(in the rows, 128 means zero)
Each named turn below is shown by a few rows before and after it. Which turns, in which order, take the first row of each later pair to the second? The first pair is answered.
turn Ren:
[100 167 150 141 119  53 123 115  99 114  94 100 113 133 130 126 166  73
 130 160 143 171  95 144  99 167 148  94 148 106]  ->  [ 89 173 148 165 123  74 122  99 115 122 106 125 133 150 136 109 182  77
 134 153 161 163 115 148  95 159 178 150 135 103]
[143 133 125 127 125 109 138 107 132 146 149 129 109 142 119 169 171 153
 127  87  93 108 131 133 136 144 108 128 172 147]  ->  [141 133 127 133 120 103 131 104 129 151 144 129 105 142 122 175 173 147
 131  95  95 118 130 135 143 141 112 119 174 140]
[109 113 126 135 113 110 123 149 142 128 109 146 142  97 116  87  91 139
  90 126 133 140 111 121 110 141  86 104 154 121]  ->  [102 115 124 149 108 104 113 143 143 142 101 156 145 103 118  92  97 134
  86 139 146 154 117 123 114 137  98 109 155 114]
[125 118 130  87 141 137 130 151 134 124 123 116  99 114 110 137  92 136
 128  98 112 100 125 102 124 108  92 104 137 153]  ->  [110 113 132 107 125 116 115 149 120 146 104 125  91 112 108 163  93 117
 119 130 120 129 126 113 140 107 103  81 145 142]
turn pim:
[135 146 119  93 132  77 127 137 101 119  94 129 104 145 110 154 130  88
 119 139 110 154 102 135 130 138 100  74 146 124]  ->  [151 164 118  87 144  81 134 125 103 107 116 136 112 146 109 148 164  97
 120 117  97 140 115 136 138 149  98  88 149 127]
[112 163 152 134 133  91 170 123 162 106 113 128 130 175 139  86 172  98
 148 129 145 111 100 165  84 134 159 153 142 106]  ->  [105 157 156 144 130  89 166 123 163 116 107 128 130 175 143  88 167  91
 147 142 153 119 104 168  87 134 167 158 137 100]
[125 122 125 110 103 123 139 133 129 127 105 102 119 142 133 119  98 147
 128 129 148 113 139 117  90 114  96 135 110 121]  ->  [137 130 125 101 114 127 142 124 133 117 122 108 123 146 130 114 120 152
 131 111 141 100 149 115  88 121  89 141 115 127]
turn vota:
[ 95 143 134 146 103  97 170 126 121 121 123 113 137 151 113 139 162 136
 149 128 105 114 113 115 130 109 146 118 120 142]  ->  [116 135 129 153 100 104 161 126 111 127 132 111 143 136 113 153 170 144
 146 137  99 123 126 112 151 122 146 110 123 141]
[131 137 151  90 115 104 158 177 121 119 113 107 112 137 143 116 114 144
 139 109 118 109 138 156 149 125 129  87 123  99]  ->  [154 125 141  98 118 123 140 169 113 136 136 116 125 126 142 137 120 154
 132 115 115 113 169 143 182 132 133  89 123 106]
[133 138 113 124 121 136  98 134 109 136 103 150 125  93 135 150 133 130
 124 105 126 123 125 122 137 121 110 115 129 122]  ->  [117 143 114 118 125 140  94 132 120 135  99 155 128 104 134 143 127 131
 126  94 133 113 127 123 126 108 111 127 120 124]
turn poki:
[ 92 148 158 146 113 124 151 120 153 117 111 138 152 136 151  79 141  98
 139 148 148 145  93 152 113 130 165 176 106 113]  ->  [ 85 148 156 138 117 126 153 126 157 113 109 135 146 139 149  74 133 104
 137 142 147 136  89 148 104 124 160 174 104 117]
[ 47 119 122 128 111 107 116 119 156 150  76 162 122 187 130 151 100 122
 117 137 180 107 132 137  83  81 132 121 139 142]  ->  [ 78 148 129  82 133  99 149 124 163 104 103 145 114 186 124 124 131 142
 127  89 149  69 117 139  65 100  97 116 148 155]
[133 133 124 159 106 128 120 137 124 122 112 120 149 130 151 108 144 139
 127 165 148 142 126 114 131 126 132 151 125 137]  ->  [117 130 123 150 106 132 121 147 132 122 104 117 144 138 152 111 122 142
 130 154 150 132 122 108 119 110 127 153 120 141]
[117 145 151 157 115 105 133 101 137 144 114 130 170 131 138 116 156 105
 149 158 136 136 117 130 135 129 159 114 118 101]  ->  [ 89 137 147 153 112 113 126 115 146 152 101 136 161 138 139 116 123 107
 150 156 144 127 115 124 119 101 156 120 115 106]
turn sig:
[108 132 135 136 133 125 140 140 129 125 120 127 131 133 142 112 122 120
 123 129 136 121 114 136 109 120 144 137 115 118]  ->  [111 134 136 132 131 120 146 141 130 120 123 124 127 133 140 108 123 120
 125 129 130 117 112 138 110 120 141 133 117 119]
[169 113 124 158 138 174 150 125 142 111 182 120 156 115 150  86 132 144
 134 135 135 115 135 103 131 151 147 187 106 136]  ->  [123  97 120 183 117 165 120 132 134 149 136 131 145 119 150 116  89 120
 126 175 162 147 136 109 132 121 168 174 103 125]
[161  76 115 112 118 125 130 152 107 145 123  77 128  93 138 134  89 152
 120 162 134 147 113  94 142 135 125  86 140 161]  ->  [177  81 120 104 130 128 140 148 108 135 138  74 137  89 131 120 103 160
 123 150 126 136 114  94 144 145 121  89 142 163]
[186 148 141 107 176 140 153 129 155  47 141 121 147 120 159  62 167 134
 148 156 127 113  84 149 103 168 119 166 119  90]  ->  [167 126 133 153 161 163 127 119 159  85 138 149 166 121 166  74 149 132
 142 183 158 134 117 144 119 150 162 214 106  86]
Now pairs of rows:
Between the rows of a pair lie two turns.
[118 163 172 124  74  97 169 132 126 148  67 101  95 117 125 155 113 138
 171 129  98 142 142 170  95 145  94  57 133 132]  ->  [177 169 160 149  98 159 191 104 142 137 146 122 152 112 137 116 161 169
 180 106 100 119 196 150 117 174 128 150 118 139]  sig then sig
[169 128 139 141 117 118 161 124 107 109 134  92 147 104 147 100 151 114
 121 156 139 157 107 137 133 178 126 109 118 112]  ->  [163 122 138 130 113 113 160 134 106 108 121  84 136 102 142 102 130 116
 117 158 135 154  94 133 124 170 115  96 116 117]  pim then pim
[159 160 145 116 146 118 155 113 136  89 157 128 138 126 124 102 197 133
 134 110 107 112 116 133 127 155 122 137 126 120]  ->  [139 132 125 165 129 150 117 100 136 136 156 160 158 124 131 127 177 132
 130 143 133 134 156 121 157 137 163 184 115 113]  vota then sig
[169 117 126 145 111 122 156 133 117 127 140  98 128 107 132 108 126 117
 122 146 133 145 119 133 119 166 141 128 122 121]  ->  [147 109 129 142 106 116 147 144 114 138 120  98 114 108 132 119 106 109
 119 153 142 150 112 133 118 149 137 116 122 120]  poki then sig
[125 115 104 132 117 123  76 120  87 162 121 142 107 101 107 196 129 144
 124 151 118 159 166 118 186 129 119  80 139 114]  ->  [121 132  96 142 139 170  97  97 130 150 166 168 141 126 115 144 148 167
 134 113 139 117 200 109 157 116 153 186 109 119]  Ren then Ren
[101 120 130  91 156 120 139 144 136 116 113 139 106 143 136 129  97 146
 127 101 120  92  91 107  90 122 102  96 139 134]  ->  [115 130 132  96 156  95 134 135 124 115 106 135 104 133 135 142 129 136
 128 115 114 110  83 120 106 139  97  65 153 121]  Ren then poki
[133 124 147 121 151 108 128 142 152  99 123  92 135 117 119 134 115 138
 127 120 119 115  95 120 114 130  96 113 123 160]  ->  [161 129 141 159 151 111 120 113 140 116 144 117 162 109 125 148 166 125
 126 139 124 136 125 130 148 156 127 137 127 141]  pim then poki
[160 153 103 153 137 112 116 122 128 140 135 139 127  91 142 137 130 161
  91 182  86 192 151 103 192 159 115  78 113 132]  ->  [ 86 173 105 156 149 143 115 106 182 142 128 183 133 148 149 103 117 160
 100 150 125 150 168 105 133  99 153 179  83 138]  Ren then vota
[138 154 178 150 116  85 152  85 153 105 135 115 100 152 114  85 195 122
 128  88 136 107 125 145  97 155  96 142 117 130]  ->  [140 149 178 146 102  62 139  89 137 118 115 107  87 139 109 105 190 110
 121 105 133 127 113 151 112 162  81  98 129 126]  Ren then Ren
[113 127 129  96 141 113 122 146 130 133 104 135  97 122 120 145  98 138
 119 109 117 122 111 126 119 122  97  93 127 141]  ->  [132 139 131  97 146 102 131 137 128 122 113 138 101 121 118 141 130 138
 122 101 110 124 110 133 125 137  93  89 133 137]  Ren then sig
[135  91 110 121 108 108 114 162 105 137 119 102 116  98 124 173  79 140
 115 164 115 135 122  98 152 131  95  58 140 146]  ->  [191 106 104 124 134 143 138 144 116 115 184 106 156  90 127 139 127 170
 123 128 104 108 149  89 164 159 101 111 136 153]  sig then sig
[ 86 140 121 137 135 142 125 117 154 119 114 146 145 157 141 117 144 126
 130 120 156 118 153 131 120 106 136 172 109 125]  ->  [ 73 143 131 111 129 113 132 133 147 105  87 130 117 156 132 124 138 119
 128 114 144 122 125 139 110  96 108 119 120 126]  sig then sig
[109 112 124 118 133 143 116 148 135 140 121 133 111 134 121 127  86 134
 123 112 132 112 130 115 111 107 121 143 114 136]  ->  [122 115 131 103 135 136 127 150 132 129 122 121 105 127 118 120  95 139
 125 105 117 106 121 116 114 115 102 125 118 140]  Ren then sig
[164  93 136 135 135 121 122 124 148 150 130 124 159 100 122 132 156 118
 148 113  97 147 153 108 188 154 107  68 153 132]  ->  [149  85 132 149 121 120 113 131 146 163 116 118 157  96 130 136 135 112
 146 133 111 164 147 109 187 150 120  67 148 126]  pim then pim
[133 116 109 142 124 135 139 141 112 120 155 120 153  99 164  93  73 139
 142 158 151 165 145 163 166 148 148 161 103  91]  ->  [113 109 106 136 122 135 121 150 111 131 136 128 139 105 163 115  52 139
 137 164 156 165 150 157 166 127 145 151 104  94]  sig then vota
[107 160 120 132 154 161  95 144 119 134 127 138 115 133 123 122 124 141
 129 107 129  91 142 114 128 141 143  92 136 139]  ->  [101 158 121 137 152 152  88 145 115 138 116 139 113 130 123 135 124 139
 126 117 128 102 141 116 132 140 146  83 139 136]  Ren then Ren
[166 163 109 117 118 106 141 109 113 125 124 101 116 112 116 132 203 124
 127 127 131 132 104 138 161 162 115  85 115 116]  ->  [141 150 107 150  99 106 124 110 109 148  97 110 119 115 124 142 186 104
 124 159 153 157 108 147 164 149 143  95 111 105]  Ren then pim
[101 156 153 153 139  92 107 119 139 125 113 154 120 117 116 140 177 128
 146 114 133 149 139 143 129 133 138 131 150 110]  ->  [116 162 154 147 145  93 125 122 142 109 120 145 124 112 119 124 185 132
 150 108 130 144 132 147 121 144 137 133 150 110]  Ren then vota
[101 129 140 107 112  76 140 117 115 138  76  85  97 126 108 142  99  86
 106 162 116 146  77 140 114 120 101  62 136 101]  ->  [113 118 122 164 109 103 106  85 107 181  95 133 128 123 118 171 121  83
  98 187 137 173 139 137 166 120 155 115 132  90]  Ren then vota
[124 129 143  95 123 162 158 156 164  93 120 109 114 126 131 101 103 152
 133  81 135 103 120 125  98 123 105 136 102 139]  ->  [177 118 144 135 103 131 154 146 120 103 123  94 128  91 138 119 147 131
 126 131 127 159 111 142 149 177 112  87 122 118]  vota then poki
[125 131 123 203  99 140 140 134 124 164 120 127 135 111 149  97 123 111
 146 154 170 167  87 133 110 133 182 154 122 114]  ->  [112 145 133 140 122 145 165 155 149 124 132 110 108 128 140  70  99 136
 155  98 146 108  66 119  68 108 138 153 118 142]  poki then poki
[ 97 116 130 119 121 144 146 155 167 126 105 112 106 141 135 125  82 124
 136 117 129 116  95 117  87  93 129 140 122 136]  ->  [140 101 128 132 109 125 141 158 130 133 107  98 105 107 134 153  96 118
 128 149 113 154  90 118 135 132 115  80 139 125]  Ren then vota
[130 130 135 114 114 144 114 120 123 111 173 143 140 141 132 119 109 152
 118 117 100 108 149 113 112 118 106 123 156 146]  ->  [131 122 132 117 109 146 104 125 118 120 166 143 140 137 135 123  97 154
 117 130 101 114 151 108 116 116 105 119 157 146]  sig then Ren
[ 71 150 132 124 136  97 102 105 127 138  89 160 105 158 120 160 129  96
 119 128 124 127 135 145 125  90 129 134 141 126]  ->  [ 83 152 131 150 138 101 109  92 127 141 104 165 124 156 125 152 152  90
 120 138 133 136 145 150 133 105 151 156 138 116]  vota then Ren
[139 146 109 161 112 132 158 124 168 108 111  95 164 137 147  90 157  88
 127 149 148 136 108 145  99 127 155 162 143 120]  ->  [173 139 103 164 114 144 160 123 156 109 135  89 176 118 147  90 168 100
 128 149 136 140 124 136 127 146 147 150 149 121]  vota then Ren
[106 103 133 132 129 163 137 141 149 131 122 101 132 142 145 114  39 148
 127 126 137 112 123 129  91  68 151 162 107 149]  ->  [139 120 137  93 153 158 154 138 147 101 149  97 128 140 130 112  71 165
 129  85 105  82 120 126  96  84 112 140 116 158]  Ren then pim
[108 110 126 146 120 104 124  97 133 166 134 204 126 103 138 159 155 116
 152 117 122 136 147 129 142 112 147 131 134 127]  ->  [ 87 110 130 113 124  97 127 118 143 154 118 190 103 111 131 157 126 122
 151  98 114 119 124 121 117  89 119 109 132 139]  poki then sig
[152 149 129 101 157 142 159 128 133  96 155 133 143 129 129 102 154 156
 120  87 132  64 129 115 139 132 115 152 126 130]  ->  [146 126 123 175 119 132 133 117 107 141 130 139 160 109 147 123 150 124
 111 166 170 133 137 131 174 148 166 153 122 101]  poki then pim
[112 150 130 134 134 108 114 125 131 150 106 117 144 132 133 127 143  98
 127 111 136 134  94 146 119 124 122 120 126 109]  ->  [124 137 117 143 138 135  97 117 135 167 128 136 157 125 137 142 137 114
 122 106 135 126 132 123 148 116 132 143 125 116]  vota then vota
[105 104 126  84 120 101  95 162 101 148 102 108  80 117 118 172  77 120
 123 137 103 148 125 126 147  96  91  58 150 134]  ->  [127 112 123  57 143 124 102 156 114 136 138 120  88 120 112 165  89 151
 124  94  86 112 148 111 149  95  73  76 146 152]  vota then poki
[ 67 114 134  84 119 145 151 183 149 103 107  84 104 142 134 119  27 157
 138 124 129 101  88 118  84 106 108 109  99 140]  ->  [159 116 141  81 125 134 175 180 115  79 150  55 124 101 137 115  81 165
 134 129  96 117  87 119 128 173  87  65 120 136]  sig then vota
[111 129 132 102 126 115 147 146 133 106 102 102 121 138 133 104 101 126
 127 124 136 102  79 127 101 126 115 102 123 136]  ->  [172 119 118 117 128 123 135 132 108 117 140 107 138 109 131 130 134 137
 121 131 115 119 109 117 163 161 111  82 139 131]  vota then pim
[115 111 129 144 110 110 117 135 102 155 100 125 116 123 115 143 102 105
 111 163 134 166 119 145 142 129 138  76 144 108]  ->  [112 127 123 158 135 160 135 110 141 145 141 156 152 149 125  94 118 126
 122 125 155 127 146 132 119 114 173 182 116 117]  Ren then Ren
[117 122  83 101 140 109  92 109 111 133 116 146 133 139 134 173 141 133
 111 143 117 122 151 129 152 103 105 114 171 143]  ->  [103 117  79 116 134 116  87 106 117 143 113 151 142 146 140 168 133 128
 110 154 131 124 159 132 151  95 126 135 161 141]  Ren then pim
[106 185 137  98 147 120 152 136 152 126 142 149 108 162 117 131 129 118
 155 100 112 103 127 135 142 134  86 103 152 142]  ->  [118 191 143 110 148 117 168 131 152 114 147 142 122 161 124 108 146 112
 159 102 119 105 118 140 135 148 105 115 149 136]  sig then vota
[ 99 133 138  97 130 125 114 151 143 131 109 130 100 140 128 133 102 129
 129 126 117 104 119 129  89  93 123 118 127 142]  ->  [125 142 138  84 140 112 116 139 136 122 120 131  96 136 120 142 132 134
 127 116  99 101 125 131 106 111 105  99 143 145]  pim then Ren
[150 128 124 125 143 125 118  78 105 137 132 155 124 143 112 145 171 125
 144 119 112 145 163 149 134 137 172 138 159 122]  ->  [110 104 125 125 117 116 109 109 101 153  89 127 101 137 110 152 101 113
 141 151 125 161 130 148 117 114 161 104 153 123]  pim then pim
[158  95 102 132 157 152 112  95 162 132 122 172 137 122  89 153 115 148
 124 107 120 106 169  89 148 101 117 189 164 120]  ->  [124 135 123 113 163 111 150  93 183  95  93 159 125 151  92 106 139 127
 135  91 131  94 113 125  90 101 121 190 160 111]  vota then pim
[123 126 104 142 119 124 106 118 112 146 134 145 136 115 122 155 144 118
 116 140 131 130 157 120 162 143 149 136 127 121]  ->  [ 96 140 113 107 134 134 125 126 143 119 132 138 129 142 120 121 124 132
 123  99 133  87 138 120 109 118 137 167 112 136]  vota then Ren
[153 154 123 110 143 148 166 106 147  99 162 121 155 138 123  77 169 144
 131  96 120 117 111 138 116 162 135 175 126 148]  ->  [176 149 116 118 142 146 160 106 134 102 167 118 160 116 124  88 175 146
 128 107 110 132 116 133 141 182 129 157 132 146]  vota then vota
[103 141 140 170 120 112 112 107 118 151 108 138 140 139 132 127 148 109
 126 167 150 168 129 152 127 137 165 144 127 105]  ->  [ 95 142 145 144 117  90 113 118 110 145  90 123 117 142 126 138 139 105
 124 157 137 168 108 153 122 128 138 104 134 111]  vota then sig
[ 96 152 121 130 125 148 144 121 136 106 137 126 136 124 139 128 150 139
 121 127 125 121 161 122 119 133 137 140 140 136]  ->  [103 146 127 109 125 133 143 133 128  99 129 111 124 113 135 139 142 136
 118 132 109 123 145 118 117 139 116 105 149 138]  Ren then Ren
[ 90 119 112 136 115 168 146 106 130 163 152 146 143 157 143 118 118 119
 113 135 160 116 143 122  96 118 166 189 102 130]  ->  [127 126 135  96 115 127 191 136 112 111 147  83 125 134 141  93 121 116
 117 126 128 114  74 133  72 155 116 114 116 134]  Ren then vota
[104 120 125 136 116 105  98 123 117 161  81 146 108 138 113 168 140 105
 124 128 136 153 116 129 136 118 134  99 120 111]  ->  [110 136 129  92 140 112 113 129 134 136 100 145  97 151 105 155 147 128
 128  77 115 109 112 124 114 111 101 103 122 128]  poki then pim
[111  97 142 161 133 140  92 130 132 153 123 156 142 132 112 145 114 143
 125 154 152 147 161 128  99 155 148 156 127 159]  ->  [118 108 154 153 123 105 109 137 120 137 103 126 130 124 113 132 124 126
 126 169 147 166 118 146  83 173 139 117 137 144]  vota then vota
[155 143  97 160 157 176 118 106 137 126 187 162 176 139 134  99 159 132
 100 125 164 124 171 130 144 144 156 218 136 132]  ->  [113 131  95 145 155 190 110 122 156 133 165 161 161 151 128 101 101 138
 104 112 172 105 163 117 119 103 147 228 125 142]  poki then poki
[116 142 122 151 139 105 126  90 123 149 137 156 127 125 137 130 168 114
 125 128 141 138 152 138 144 123 160 158 134 109]  ->  [125 138 121 145 146 126 135  91 133 141 152 153 133 123 142 115 164 123
 128 118 140 120 156 132 141 120 161 178 127 118]  Ren then poki
[161 122 106 125 137 143 124 146 142 105 155 112 146 141 109 136 108 138
 134  94 105 125 121 131 131 150 107 141 133 178]  ->  [150 121 109 121 130 117 121 153 133 105 130 103 128 138 105 149 100 125
 133 107 102 139 101 139 129 146  96 104 142 174]  vota then Ren
[ 82 157 130 124 175 166 122 143 171 118 157 133 144 122 138 137 137 173
 132 120 146  99 140 154 112 160 109 128 117 128]  ->  [112 157 131 127 169 147 124 143 149 115 160 120 144  99 137 150 160 167
 130 137 133 118 136 161 131 189 101  87 136 120]  Ren then poki
[124 171 146 139 157 124 171 127 136 118 129 112 107 147 138  44 168 115
 123 129 163 115  98 155  66 147 136 151 105 120]  ->  [148 169 144 141 155 125 177 129 128 114 141 108 114 137 141  44 173 120
 123 134 157 120  96 150  76 165 132 143 108 119]  poki then Ren
[127 136 121 154 119 119 145 127 134 117 137 148 126 133 150 105 166 109
 124 115 132 135 121 159 113 127 149 139 122 119]  ->  [148 133 118 153 120 126 147 127 128 113 154 143 135 123 149 104 172 115
 127 110 125 132 125 152 122 137 143 135 125 119]  vota then Ren
[157  99 149 147 120 113 151 103  92  98 154 116 132 123 108 119 162 146
 118 132  98 101 131 130 145 144 111 104 150 117]  ->  [134  84 145 170 100 106 129 107  82 122 131 123 129 120 112 140 145 128
 113 164 113 130 134 136 151 134 126  97 149 108]  poki then sig
[ 91 116 125 110 141 126 107 118 109 126  81  99  93 103 126 137 139 104
 113 144 134 140 131 105 123 100  92  90 107 145]  ->  [136 132 126  96 160 144 132 106 115  97 128  99 111 101 122 109 179 125
 124 108 118 113 138  99 118 126  85 113 105 154]  poki then sig
[119 140 149 131 122 129 145 132  96 136 100 122 117 114 134 108  75 133
 121 142 121 129 103 129 123 140 127 113 116  96]  ->  [109 144 149 150 122 140 142 118 106 147 103 137 128 124 141 102  79 131
 120 139 136 131 119 135 118 133 151 147 108  94]  Ren then Ren
[118 106 126 107 137 132  61 127 123 114 120 131 138 142 119 158 135 116
  94  97 125 126 134  89 111 102  86 128 125 130]  ->  [132 115 127 108 136 117  62 120 113 107 121 131 143 137 116 162 159 111
  94  99 119 134 131  97 122 113  80 110 132 124]  poki then Ren
[134 127 117 132 114 150 142 113 120 131 151  97 152 108 136 115 127 133
  94 111 141 125 130 105  99 170 132 123 118 150]  ->  [132 123 122 121 111 142 140 120 118 131 142  91 141 105 131 119 118 134
  96 111 135 125 124 104  96 167 121 104 117 154]  vota then Ren
[ 70 123 141 105 136 122 166 139 131 138  75  91  90 177 143 163 104  92
 184 115 123 124 107 147  97 130  88 102 125 132]  ->  [126 137 141 126 144 103 180 115 113 126 104  89 108 163 141 158 178  87
 184 120 109 147 113 165 128 180  95  89 144 119]  poki then poki
